Here are some points, one per row:
[ 0.9  0.3  0.4  0.3 -1.   0.1 -0.6  1.7 -0.7 -3.3 -0.6  1.3 -0.7  0.7
 -0.5  0.2  0.3  0.1  0.6 -1.   1.   0.1  0.7 -0.7]
[ 1.1 -0.2  1.6 -0.3 -0.1  0.9  0.3 -0.5 -0.7  0.   1.1 -2.  -0.7 -2.8
  0.2 -0.3  0.3  0.9  0.8  0.3  0.2  1.6  1.2 -0.5]
[ 0.5  0.4  2.  -2.1  1.1 -1.9 -0.5  1.8 -1.6  0.3  0.3  1.3  0.4  1.
  0.  -0.4  0.3  0.6 -0.4  0.   0.2 -0.2  0.5 -0.2]
[ 0.5 -0.7  0.8  0.3 -0.8 -0.9 -2.9 -0.8  1.8  0.8  0.1  2.3  0.5 -0.4
  0.7  0.   0.  -0.1  0.2 -0.3  1.8  0.   0.   3.6]
[-0.5  0.2 -1.4 -1.1  0.2  0.9  0.  -0.3 -0.2  1.3 -0.6  1.  -0.2  0.6
 -1.1 -1.4  0.2  0.5  0.6  0.1  0.1  1.2 -1.2  1. ]
[-1.3  0.1 -1.6 -0.5  0.3  0.1  0.3  0.7  0.1  0.1 -2.2  0.5 -0.2  0.2
 -0.3  0.2 -1.1 -0.3 -1.4  0.2 -1.3  2.1 -1.9  1.5]
[-0.5 -1.6  0.6 -0.4  0.1  0.9  0.2  0.   0.8  0.3 -0.7 -1.6  0.3 -1.
 -0.8  0.4 -1.  -0.5 -1.6  0.1  0.2 -0.9  0.6 -0.5]
[ 1.  -1.4 -0.1  1.  -0.3 -0.7 -2.1 -0.4 -0.8 -2.3 -0.1 -1.1 -0.4  0.8
 -1.4 -0.1  0.4 -1.5 -0.8 -0.2  1.  -0.6 -1.5 -1. ]
[ 1.3  0.2  1.7  1.2  1.   0.3  0.9  0.4 -1.5 -0.3 -0.9 -0.8  0.8 -1.
 -3.3  1.8  1.3 -1.1 -1.1 -0.4 -0.9 -0.8  0.3  0.7]
[ 1.4 -1.6 -1.8 -4.   0.8 -0.6 -1.1  0.5  0.5 -0.2 -0.7 -0.6  0.7 -0.5
 -1.7  0.1  0.7 -1.9 -0.3  3.3  0.7 -0.3  0.3 -0.7]
[-0.5 -0.7 -0.7 -1.1  1.   1.1 -1.2  2.1  0.4  2.5  0.8 -1.3  0.1  0.8
  1.5 -0.5 -0.5  0.8  1.9  0.3  0.5  0.5  0.5  0.2]
[ 1.   0.2 -1.3 -1.2 -1.2  1.  -1.6 -1.5  0.6  1.8  0.7  0.3 -0.8 -0.5
 -0.3  0.3 -0.5  1.8 -1.  -0.8 -0.2  1.1 -0.7 -0.4]
[-1.1  1.2 -2.7 -0.1  0.3 -0.1  0.7 -0.3  0.1  2.8  0.3 -3.1  1.4 -0.8
 -0.2  0.3 -0.6  0.8 -0.2  0.8 -1.7 -0.6 -1.4  0.1]
[-0.7  0.2  0.6 -1.  -1.   1.3 -0.1  0.8 -0.6 -0.5  0.   1.1 -0.9 -0.2
  2.   1.2  0.3 -0.1  0.9  1.  -1.4 -1.1  0.4  0.7]
[-1.3 -0.1  0.5  0.7  0.3 -0.5  0.4 -0.2  0.5 -0.9  1.   1.   0.8  0.3
  1.3  0.   1.1 -1.7 -0.2 -1.6 -2.5  0.8  0.4  0.1]
[ 0.3  0.5  1.7 -0.8  0.9  1.1  1.1 -1.4 -0.5  0.9 -1.1 -0.2 -0.8  0.2
  1.7  0.3 -1.  -0.7  0.  -1.  -0.6 -0.4 -0.9 -0.3]
[ 0.4  0.7  0.9 -0.8 -0.5  0.7  0.7  0.5 -0.1  1.   1.7 -1.9 -0.6  1.4
 -0.9  0.6  0.5 -0.1  0.9 -0.4  0.6 -0.3  0.6 -0.6]
[-0.6 -1.4 -1.2 -0.8  0.3  0.4  1.4 -0.2  0.9  0.5 -1.7  0.7  0.4 -1.
  1.8 -0.9  0.7  1.8  0.8 -0.9  0.7 -1.  -1.5  2.2]
[-0.4 -0.1  0.   1.9 -0.5 -1.7  0.9  0.3  1.9 -0.4  0.5 -1.3  0.5  0.9
  0.9  0.   1.3 -0.1 -0.9 -0.5  0.2  0.4  1.4  0. ]
[-0.9  0.   0.7  0.6  0.6 -1.8 -1.1 -1.6 -0.4  0.3  1.2  0.6 -0.8  0.3
  1.1 -1.5 -0.3 -0.4 -1.   0.3  0.2  0.7 -0.1 -1.2]
[ 0.9 -0.8  1.  -0.6 -0.1  0.8  1.5 -0.6  1.6  0.1  1.3  1.5  0.   1.6
 -0.5 -0.4  0.   0.1 -0.6 -1.  -1.6  0.4 -1.5  0.8]
[ 1.2  0.6  0.5  2.  -0.6  0.7  1.2  1.1 -0.8 -1.   2.2  0.2 -1.2 -0.5
 -1.   1.1 -0.5  0.1 -0.3  0.3  0.4 -1.6  0.5 -0.7]
[-0.1 -1.4  1.6  0.9 -1.8  2.3  0.5  2.1 -1.6 -0.4  0.5  1.1 -1.4  0.9
  0.2 -0.8  0.1 -0.6  0.9 -0.3 -0.9  0.9  0.  -0.8]
[-2.3  1.   1.7  0.   2.1  1.  -1.6 -1.   0.8 -1.7 -0.2 -2.7  0.9  0.5
 -1.8  0.5  0.8 -0.9  0.2  0.5  0.   0.8 -2.  -1.2]
[-1.5 -1.9 -0.3  0.  -1.4  0.5  0.6 -1.5  0.1 -0.8  0.4  0.2  0.6  0.1
 -0.3  0.2 -0.5 -0.8 -1.2  1.1  0.7 -0.8 -0.1 -0.8]
[ 0.2 -0.8 -0.8  0.1  1.2 -1.1  0.5 -0.5  0.9 -1.   1.6  0.   1.2 -0.3
  0.1 -1.8 -0.4 -1.6  1.1 -0.2  1.6 -0.4  0.  -0.8]
[-0.2 -0.5 -0.3  0.1  1.3 -0.8 -1.8  1.3 -1.2 -2.5  0.2 -0.8 -0.8  0.2
  1.  -2.7 -0.3 -0.3 -1.  -1.3  0.8 -0.3  0.4  0.5]
[ 1.   0.   0.4 -0.3 -0.6 -0.6  0.7  0.3  1.  -0.5  2.1 -0.9  0.5  1.2
  0.7  2.1 -0.2  0.9  3.3  0.2  0.9  0.5 -0.2 -0.3]
[-0.2  1.5  0.2  1.2  2.3 -2.   0.8 -1.1 -1.8 -1.1 -0.4  0.7 -0.6 -0.4
  0.9 -1.   1.  -1.  -0.5  1.8  0.9 -1.   1.6  0.9]
[-1.1  0.6 -0.5  0.4 -0.3 -0.4 -0.4 -1.1 -1.3 -0.8 -1.2  0.7  0.7 -0.5
  0.5  0.9 -0.3  1.5  0.4  0.6 -1.1 -0.6  1.1 -0.9]
[ 0.6  1.2  0.5  1.6 -0.1  1.5 -0.2 -0.1  2.2  0.7  1.1  0.7  1.4  0.5
  1.1  0.1 -0.6 -0.4 -0.8 -1.2  0.  -0.8  2.3  0. ]
[ 0.   0.  -1.   0.8  0.4 -0.6 -0.5  0.3 -0.3  2.  -0.2  1.7 -0.4 -0.7
  1.2  0.1 -1.   1.1 -0.1 -1.3  0.4 -0.1 -0.3 -2.2]
[-0.1 -0.6  0.1 -1.6  2.  -0.5 -1.1  0.6  0.6 -0.9 -0.5  0.1 -2.3  0.2
 -0.6  0.1 -1.5  0.2 -1.  -0.4 -0.4  0.4  2.1 -0.6]
[ 1.6  0.3  0.4 -0.9  0.8 -2.  -0.8 -0.5  0.6 -0.1 -1.2  1.2  0.4  0.6
  0.8 -1.8 -1.3  0.8  0.5  0.3 -0.8  1.4 -0.6  0.1]
[-0.2  1.2 -1.3  1.6 -0.4  0.7  0.4 -0.7 -0.6  0.1 -0.1 -0.6 -0.7  0.2
 -0.8 -0.6  2.   0.6 -0.4  1.7 -0.6 -1.8  0.5 -1.3]
[-0.1  0.8 -1.1  1.9 -0.4  0.7  2.1 -0.9 -0.6 -0.4 -0.6  0.1  0.2  1.3
 -1.1  0.6  0.2 -2.4  0.   0.7 -0.3  2.   0.4  0.2]
[ 0.6 -1.9 -0.5 -0.4 -0.1  0.3 -1.  -0.1  0.3  0.8  0.6  0.1  0.9  0.8
 -0.4  0.9  0.5  0.5  0.2  2.1 -0.4  0.9 -0.4  0.1]
[ 2.   0.5 -0.7 -0.6  0.8  0.1  0.2 -0.1  1.2  0.3  0.4 -2.3  2.5 -0.7
  0.2  0.1 -0.9  0.4 -0.5  0.7  0.7  1.   0.1  0.1]
[ 0.   2.2 -2.   1.9 -0.4  2.7  1.6  0.3  0.2  0.3 -1.7 -0.3  0.5 -1.
 -0.6  0.8 -0.6  2.   1.   1.6 -0.7 -0.6 -1.   0.4]
[ 0.7 -0.8 -0.4 -0.1  0.9  1.2  0.8 -0.4 -0.5  0.6  1.5  1.9 -1.9 -0.5
 -1.1  0.   0.6  0.4  1.1 -2.1 -0.3  0.   1.1 -0.7]
[ 0.4  2.4 -0.5  0.4  1.1  0.1  0.3 -1.  -0.6  0.1  1.  -1.   0.  -2.3
  1.1  1.8 -0.2 -2.1 -3.2  0.7  0.1 -1.1 -0.8 -0.1]
[-0.1 -1.1  2.  -1.  -1.4 -0.7 -0.7  0.5  0.7  1.9 -0.6  1.3  0.2  0.9
  1.  -2.1  0.7 -0.2  2.2 -1.5 -0.2 -0.5  0.4  0.1]
[-1.4 -1.1 -0.2 -0.5 -0.6 -1.5 -1.2  0.6  0.5  0.  -1.3  0.1 -0.9  0.7
 -1.9 -1.3 -2.1  0.1  3.1  1.  -0.4 -0.7  0.   0.5]
[ 0.6 -1.2  0.   0.6 -1.7  0.6 -1.5 -0.7 -0.9  0.9 -0.3 -0.5 -0.4  0.9
  0.3  1.3 -0.1  0.3  0.8 -1.7  0.   1.2 -0.2  0.8]
[-0.4  1.2  0.3 -0.5  0.1 -0.1  0.2 -0.3 -1.3 -0.3  1.5  0.5  1.2 -0.2
 -0.1  0.  -0.8  0.4  0.1 -1.2  0.4  0.9  1.  -0.5]
[-1.   1.9  0.7 -0.5 -0.7 -0.6  0.6 -0.1  0.3  0.7 -0.7  0.5 -1.1  0.3
  1.2  0.3  0.9  0.9 -0.6 -0.8 -0.1 -0.1  0.7  0.3]
[-1.2 -1.2  1.  -0.2 -0.2 -1.5  0.9  0.7 -0.4 -0.6  0.  -0.2  1.6  0.8
  0.  -0.3  0.5  1.2 -0.5  0.6  0.5  0.  -1.4  0.2]
[-0.7  0.3  0.1 -0.9 -2.6  1.2  0.   0.7  0.5 -0.4 -0.8 -1.4 -0.1  0.3
 -0.7  1.   0.2  0.5 -0.3  0.5  0.6 -0.6 -0.2  1.9]
[-0.2  0.8 -0.3  1.3 -0.5 -0.2  0.2  1.4  0.1 -0.9 -1.   1.3 -0.6 -3.2
  0.4  1.2  0.9 -1.   0.   1.6  1.   1.4 -1.8 -0.4]
[ 0.1  0.8 -1.3  1.5 -0.5 -2.5  1.7 -0.5  0.1  0.2 -2.7  0.6 -0.1 -0.6
 -0.7 -0.8  0.4  0.2 -1.8 -2.2  0.1 -2.8  0.4  0.2]
There is one direction along which these points spread out most. Take the direction at right angles to it along which they spread out most. Go by this last direction. Where along it does each point below lie, from 0 to 99? The average is 50, and the first point in the table lies past the average. One standard deviation of the points above along it is 16.
[-0.7  0.2  0.6 -1.  -1.   1.3 -0.1  0.8 -0.6 -0.5  0.   1.1 -0.9 -0.2
  2.   1.2  0.3 -0.1  0.9  1.  -1.4 -1.1  0.4  0.7] -> 47
[ 0.9  0.3  0.4  0.3 -1.   0.1 -0.6  1.7 -0.7 -3.3 -0.6  1.3 -0.7  0.7
 -0.5  0.2  0.3  0.1  0.6 -1.   1.   0.1  0.7 -0.7] -> 77
[-1.   1.9  0.7 -0.5 -0.7 -0.6  0.6 -0.1  0.3  0.7 -0.7  0.5 -1.1  0.3
  1.2  0.3  0.9  0.9 -0.6 -0.8 -0.1 -0.1  0.7  0.3] -> 53
[ 0.   0.  -1.   0.8  0.4 -0.6 -0.5  0.3 -0.3  2.  -0.2  1.7 -0.4 -0.7
  1.2  0.1 -1.   1.1 -0.1 -1.3  0.4 -0.1 -0.3 -2.2] -> 49
[-1.5 -1.9 -0.3  0.  -1.4  0.5  0.6 -1.5  0.1 -0.8  0.4  0.2  0.6  0.1
 -0.3  0.2 -0.5 -0.8 -1.2  1.1  0.7 -0.8 -0.1 -0.8] -> 52
[ 1.2  0.6  0.5  2.  -0.6  0.7  1.2  1.1 -0.8 -1.   2.2  0.2 -1.2 -0.5
 -1.   1.1 -0.5  0.1 -0.3  0.3  0.4 -1.6  0.5 -0.7] -> 68
[ 0.4  0.7  0.9 -0.8 -0.5  0.7  0.7  0.5 -0.1  1.   1.7 -1.9 -0.6  1.4
 -0.9  0.6  0.5 -0.1  0.9 -0.4  0.6 -0.3  0.6 -0.6] -> 45
[ 1.   0.2 -1.3 -1.2 -1.2  1.  -1.6 -1.5  0.6  1.8  0.7  0.3 -0.8 -0.5
 -0.3  0.3 -0.5  1.8 -1.  -0.8 -0.2  1.1 -0.7 -0.4] -> 26
[-0.1 -0.6  0.1 -1.6  2.  -0.5 -1.1  0.6  0.6 -0.9 -0.5  0.1 -2.3  0.2
 -0.6  0.1 -1.5  0.2 -1.  -0.4 -0.4  0.4  2.1 -0.6] -> 63
[-2.3  1.   1.7  0.   2.1  1.  -1.6 -1.   0.8 -1.7 -0.2 -2.7  0.9  0.5
 -1.8  0.5  0.8 -0.9  0.2  0.5  0.   0.8 -2.  -1.2] -> 48
[-0.7  0.3  0.1 -0.9 -2.6  1.2  0.   0.7  0.5 -0.4 -0.8 -1.4 -0.1  0.3
 -0.7  1.   0.2  0.5 -0.3  0.5  0.6 -0.6 -0.2  1.9] -> 32
[ 0.5  0.4  2.  -2.1  1.1 -1.9 -0.5  1.8 -1.6  0.3  0.3  1.3  0.4  1.
  0.  -0.4  0.3  0.6 -0.4  0.   0.2 -0.2  0.5 -0.2] -> 67
[ 0.4  2.4 -0.5  0.4  1.1  0.1  0.3 -1.  -0.6  0.1  1.  -1.   0.  -2.3
  1.1  1.8 -0.2 -2.1 -3.2  0.7  0.1 -1.1 -0.8 -0.1] -> 57
[ 0.1  0.8 -1.3  1.5 -0.5 -2.5  1.7 -0.5  0.1  0.2 -2.7  0.6 -0.1 -0.6
 -0.7 -0.8  0.4  0.2 -1.8 -2.2  0.1 -2.8  0.4  0.2] -> 67
